In the rows, 128 means zero.
Rotation paths and how fast each direction turns (degrees a step):
Each turn is a multiple of 5 degrees from 10 to 175, or 0.
Each row of a path follows its step; steps can be skipped.
path 1
step 0: [124 117 121 135 140 117 120 130 118 130 130 130 130 118 118 127 123 132
 130 121 125 125 130 133 127 132 135 134 135 123 135 130 142 138 135 127]
step 1: [134 127 130 127 143 114 133 116 130 135 130 131 129 134 115 124 124 131
 129 113 122 124 128 126 122 129 136 128 128 123 130 135 131 126 138 136]
step 2: [135 120 120 127 126 119 120 122 132 120 140 141 127 123 122 133 119 125
 130 115 125 128 135 133 124 127 121 124 125 124 130 136 135 119 138 133]
step 3: [131 118 125 128 133 115 132 119 134 124 141 135 141 128 132 122 123 124
 125 127 132 131 134 135 125 132 132 128 123 121 144 131 134 130 121 135]
step 4: [130 121 141 144 130 116 119 124 126 128 142 132 135 130 133 122 118 130
 130 119 130 128 137 118 126 129 126 136 123 125 124 127 134 129 126 134]
step 5: [133 129 134 133 123 117 131 129 125 130 142 132 138 125 128 124 118 129
 118 119 131 113 136 136 126 138 133 131 130 129 127 132 131 131 135 118]
step 6: [132 115 123 143 139 134 133 129 127 131 131 134 128 125 125 125 115 126
 117 121 128 124 137 132 129 131 134 137 131 116 127 133 128 135 136 130]
step 7: [138 124 138 135 132 129 136 126 123 131 142 136 135 131 115 138 128 131
 125 119 122 135 127 130 129 133 132 122 129 114 128 133 131 131 136 133]
step 8: [141 119 128 128 127 128 122 120 124 126 132 135 141 133 119 133 126 117
 125 125 132 130 137 132 134 134 122 133 120 129 125 145 128 129 138 135]
step 9: [124 116 140 122 128 125 128 124 129 131 138 140 143 118 122 129 127 116
 125 132 129 128 137 129 132 121 127 136 134 120 136 131 132 130 129 131]
step 10: [129 123 140 132 131 125 125 122 136 135 137 135 131 131 124 130 129 137
 119 129 138 123 138 116 137 134 133 141 131 128 131 135 137 123 129 135]
step 11: [126 132 135 128 125 135 126 131 131 127 139 131 136 121 115 128 115 132
 121 120 126 115 131 138 135 133 126 140 126 129 125 127 139 127 133 137]
Directions:
[132 132 129 126 126 124 128 132 128 125 131 125 127 128 126 130 130 127
 128 125 128 125 127 127 129 132 124 129 128 129 124 130 125 124 129 129]  120
[126 128 131 129 124 125 126 128 130 128 130 128 129 125 129 125 129 126
 128 128 132 129 128 125 129 127 129 132 127 131 129 130 128 131 123 124]  65
[127 128 128 127 125 125 128 129 125 129 131 130 129 127 129 131 132 132
 129 130 130 129 128 130 128 132 130 124 131 127 131 128 130 127 129 124]  155
